Small tables with named rows and columns. After each table, cells are looked up by row and column.

Table kubele
,zazu,tema,mitiza
ritad,5.0,7.0,5.1
legev,4.2,4.5,5.2
libe,4.4,7.6,5.4
zem,3.1,3.7,4.1
zol,4.3,4.5,6.6
punepid,0.8,7.8,7.7
fozele,4.2,4.6,6.5
nese,4.2,5.2,5.4
zukon,4.6,6.3,5.2
tupafo,4.1,3.1,4.8
dul,1.7,8.2,7.0

dul, mitiza -> 7.0
zol, mitiza -> 6.6
nese, tema -> 5.2
legev, mitiza -> 5.2
zukon, zazu -> 4.6
zukon, mitiza -> 5.2
dul, zazu -> 1.7
zem, zazu -> 3.1
legev, tema -> 4.5
ritad, zazu -> 5.0
libe, tema -> 7.6
nese, mitiza -> 5.4
tupafo, tema -> 3.1
punepid, mitiza -> 7.7
tupafo, mitiza -> 4.8
punepid, tema -> 7.8
fozele, mitiza -> 6.5
nese, zazu -> 4.2
zem, tema -> 3.7
tupafo, zazu -> 4.1

samafe:
         git  ledut  tig  lupev  bukit  dibubev  zep
nim       74    110  120    116    182      175   84
vope     200    126  107    176    115      113  100
pev       72    179  136     88    162      105  101
beb      121    104   85    166    183      161  122
lomudeb  110    128  134    135    115      155   84
radi     154    130  103    189    128       81  128
lig      163    181  148     36    186      116  159
kofe     157    138   93     98    199       74  104
makamer  121     98  209    131    157       87  132
kof       49    103  148    123    114      130  173

makamer, ledut => 98
nim, git => 74
nim, lupev => 116
vope, git => 200
pev, dibubev => 105
makamer, lupev => 131
lig, lupev => 36
pev, zep => 101
kofe, dibubev => 74
kofe, bukit => 199
kof, tig => 148
vope, ledut => 126
radi, lupev => 189
nim, tig => 120
nim, zep => 84

Table fiduzad
|  | nal | ladi | nisusu | vep | memot | gino | pinemob | vafan | maz | surur |
|---|---|---|---|---|---|---|---|---|---|---|
| gadito | 92 | 137 | 125 | 105 | 66 | 84 | 114 | 129 | 117 | 103 |
| gevas | 193 | 108 | 172 | 77 | 142 | 81 | 116 | 96 | 140 | 119 |
| pibosep | 134 | 131 | 150 | 94 | 92 | 82 | 118 | 120 | 130 | 110 |
| fazar | 18 | 83 | 25 | 125 | 77 | 92 | 83 | 98 | 59 | 85 |
| duf | 168 | 137 | 179 | 84 | 105 | 80 | 124 | 120 | 146 | 117 |
| durulu | 138 | 59 | 91 | 91 | 157 | 88 | 90 | 67 | 93 | 105 |
| geluzuk | 28 | 108 | 54 | 123 | 60 | 90 | 94 | 115 | 76 | 89 |
| negifa | 132 | 81 | 106 | 93 | 135 | 86 | 98 | 84 | 102 | 105 |
| lipit | 7 | 107 | 38 | 129 | 50 | 91 | 91 | 117 | 68 | 85 |

gadito, nal -> 92
gadito, vafan -> 129
gevas, gino -> 81
duf, nisusu -> 179
gadito, memot -> 66
lipit, surur -> 85
fazar, nisusu -> 25
fazar, nal -> 18
fazar, pinemob -> 83
negifa, gino -> 86
geluzuk, memot -> 60
gevas, ladi -> 108
negifa, nal -> 132
pibosep, nisusu -> 150
geluzuk, nal -> 28
fazar, vafan -> 98
duf, vafan -> 120
lipit, memot -> 50

